Each path is a new rotation, seen through one point. The rows after it are directions, each followed by how far the rotation turns it, in degrees per step (0 if it stays put).
Each turn is a multiple of 5 degrees from 10 to 175, or 0.
Each row of a path follows its step; steps can be skipped.
path 1
step 2: [  0  -4 -18   4   4  -4   8 -14  14   7 -13   7 -30  15   9   7  -4   0
  18  -3  10  13  -6 -15  -8   1  -2  -5  -6  -7 -18  -9  11  18   4   2
  -4 -10   2  -6  -7  19  11  20  11   4]
step 14: [ 10   7   3 -17  10   1   5 -12   5  14   2  -2   1   0   3  -1   1   9
  -7  11  15  -2   0 -11 -22 -15 -30   1 -14  18  -8 -13   2   9   5 -25
  -5   5  16   6   0  -9 -12  -7  11   4]
step 15: [ 12   7  -7   3   3 -12  -3  -8 -27   9 -13 -28   7  23  -2  12 -11  13
  13  -1   2  12   8 -13   5   5 -12 -16   7  -2   0  -3   2 -15  -5  11
   2  12  18   6  -6  -6 -14   4   2   5]
step 16: [ -5   5  12   9 -16  -1 -12  16 -12  13  -5   6 -16  16 -24 -13   8   4
  -1  -9 -18  -4  11   4   0   2  16   9 -11   1   5  -7   0 -18  -3   4
  19  19  -6  -7  -8   1  -5   7  20   2]
step 18: [  2  -5   7 -13  12 -23  11   2  16  -4  -1  -6 -22   8  -1 -11   2 -10
  -3  19  16   8 -33  -1  -1  15  -5 -16   3   6   2 -14  -8  11  -9   0
  -1   8  -2  17  -1 -11  -3  -8  -7  10]
step 20: [ 24  12   9  10   6  10 -17  -7 -15   8  10  -1 -16 -11  -9  -5   6  -1
  20 -11   3  -6 -11  -1  15   2   8  11   5  -7   7  -8  11   1   8   1
  -4  -1   3 -16   3  29  18   6  13   2]
step 21: [  1 -14  13  22  14  11 -12  12  14 -13 -11   7 -10   5   0  -4  -1   8
  17   0 -22   8  -7  -5 -12 -16 -10   3  10  -9   7 -10  -6   4  15  -4
 -13  -5 -18  -3   4   3   5   8 -21  10]
step 23: [  7  -4  -2  -7   4  11  -3  -6  -7  25  -4  -3   6   5  16   7   1   6
   0  -3   2   1   1  -6  -9  10   8  -2  11   7  15  12  30  -9  -9   9
 -22  12  29  23   8  -7  -4   0  -3   0]
step 28: [ 12   1   4  20   0   1  15 -22 -29   7  -4  -1 -19   0   4  -2   7   5
  -8   1  -1  16  -5   0   9  -5  22   6   3  -2  -7  11  -8  12  -5  -1
   4   1  -1  -1   4  19  11 -25  13  14]
Directions:
[-3 -1  2 -2  0  3  7  2  3 -5  7  1  0  1 -1 -6 -1  0 -1 -5  1 -3 -4  5
 -6 -6  1 -5  1  2  1  0  0 -2  1  5  1  1  2  5  7  1 -3 -4 -4 -1] -> 80
[ 0 -3 -6  3  2  1  3  1  0 -2 -5 -2  4  2 10  2 -3  0 -1 -4 -5  3  3 -6
 -1 -2  0 -3  6 -5 -4  4 -1 -1  1  4 -1 -1 -3  1  5  3 -1  0  2  0] -> 170
[-5  1  2  3  3 -1  1 -2  0 -3 -7  3  0 -5  0  9  3  3  1  2  3  4 -1  7
  2 -1 -1  3  4  0  3 -2  0 -4  5  3  1  2  2  1 -1  2 -8 -2  0 -5] -> 175
[-3  5  1  1  3 -1  0  3  6  4  3  4 -3 -6  5  0  1  5 -2 -3  1  0  4 -4
  1 -2  2 -2 -3  3 -1  1  5 -5 -1 -3 -1 -3  4  1 -2  4  4 -4  8 -2] -> 120
[ 4 -7  0  1  4  2 -3 -1  7  2  3  0  4 -7  0  1  0 -2  2 -5 -5 -1 -1  6
  2  4 -1  1  1 -5  6  4  5 -1  2 -1 -5 -1 -1  1  1 -4  3 -3 -4  0] -> 25
[-5 -6  3  2  4  2 -3 -2 -3  4  3  0 -3  2  0 -5 -2  5 -1  3  6  2 -1 -2
  5  3  4 -6  4 -7  1  2 -2  0 -1  0 -1  0  5  4 -3  5  1  2 -3  0] -> 140
path 2
step 4: [ -4   2  17  -7  24  -5  -2  15  -5 -16  16   1  -9  -2 -13   5   3  -8
  10 -12 -11  -5  -1 -13   2   1  -9 -19  -6  -2   5  -5  21  -8  12  16
  -9  -8   5  13   1  -7   5  18  -5  -6]
step 12: [ 14   0  14   7  -1  14  12  14  11 -11  11  -1   1  -7  -4   4   9   9
   5 -11  -8 -22   3 -17  -4   3  -3   2 -22 -18   4  -7  17  18   4   1
 -13  -7  -5  -3  16  -4  -3   5  -7 -13]
step 13: [  3 -13  26 -10  13 -10  -8   9 -12  -8  -6 -25   1  10  -3 -12  11  -5
  -5  -2  -8  12   4 -19   3  -6  -7  11 -13 -15   0   5 -14   6   5  -5
   0  -1  -4  -4   5 -15 -10 -13  -6 -12]
step 14: [  7 -20  21  -6  11 -15 -14   3   7  -4  16  14  -6  -2   4  -4   5 -19
   2 -22   7  -1 -10  -8 -12  -7   1  -2  14   5   2   1  -5   3  -6   0
 -14  -1  -4 -15   7   0  -9  18 -10 -10]
step 15: [  8  -4  10  -1 -21  -5  -4  19 -10  -3  27 -12  13   1  -4   2   1  -7
  13 -22  10   2  -7   1   2  -6  -3  14 -11   9   1 -16  14 -11  -7   0
  -2  -8  12   7  10   4  -9 -13 -10   0]
step 17: [  3 -16   7  -7   1 -15  -4   1   6   9   8   2   4 -18   3  12   2  -5
  -7   1  11  -1 -12  -5   2  16   6   2  -9  -6   9 -24  19  21  -6  -3
 -10 -12   0   9 -20 -14   8  20  -7  -1]
step 19: [  1  -7   1 -11  12  -9   8  25   7  -7 -11 -10  -5   0 -13   3  16   4
  11  -3  -8 -18  -2 -17  -4   5 -19 -19  12  13   1  -5  -5   5  -2 -14
 -10  -9  -2   1  -4  -5 -11  19  -2  -8]
step 20: [  6   0  18   3  -6  -8   6  -9   1  15  -3 -20   7  -2   3   6  -4  -3
  17  -4   8  -6  17 -21 -14   2 -12   6  -4  -3   6 -21   4  19  -8  -9
 -15 -12   5 -17  12   5  -5  -6  -7  -5]
step 25: [-17 -28  14 -14 -19 -10   5  14   3  -5   0   4   3   4   1  -3   3  11
   1   3  -1   7  -6 -15   3  12   9  17  -5  10  -8 -13   7  20   0   2
 -10 -16  14  -4  11 -12  -8   3  -1   5]
Directions:
[ 0  1 -1  0 -2  2 -4 -4  6  8  4  7  1 -1 -4 -2 -1 -1  6  0  2  1 -2 -2
 -2  5 -3  4  2 -7  5  0  3  2 -7 -2  1  3 -2 -3 -1  1 -2  1 -3  2] -> 125
[-2  5  6  2 -1  3 -1  2 -2 -3  0  4 -2 -6 -2  0  2  3 -4  9  0 -2  4  4
 -3 -8 -4  1  2 -4  2 -5 -4 -1 -4 -4 -1 -2  2 -3  4 -1  1  1  0 -3] -> 35
[ 4 -6 -2 -6 -1  1  1 -2  4 -2 -3 -1 -8 -2  3  5 -4  1 -3 -3  0 -1  2  3
 -4  3  2  4  4  2  3 -2  1  3 -6  1 -6  6  6 -2  2 -3  3  0  2 -2] -> 130
[-3  1  3 -1  0  1  2  1  3  0 -1 -2 -2  4 -8 -2  4  0  3  0 -7  3 -1  2
  2 -3 -1  5  5 -2 -1  2  4  3  7 -1  1  2 10 -1 -6 -3 -3  1  3 -1] -> 120
[ 3  1  1  8  1  3 -1  3 -4  5  0 -3 -4  4  4 -1 -2  2 -3  1 -4  7 -1 -3
  0  3  0  4  1  0 -4 -4  0  1 -6  1  1 -4  5  1  2 -2 -2 -6 -1  6] -> 145
[ 5  0  1  1  9 -2  2  1  2 -1 -1  7 -6 -2 -4  1 -7 -1 -2  1 -5 -2 -4 -4
  2 -5  1 -3  2  2  2  5 -3 -3  0 -2 -2  1  0  3 -3  4 -3  1 -5  5] -> 145
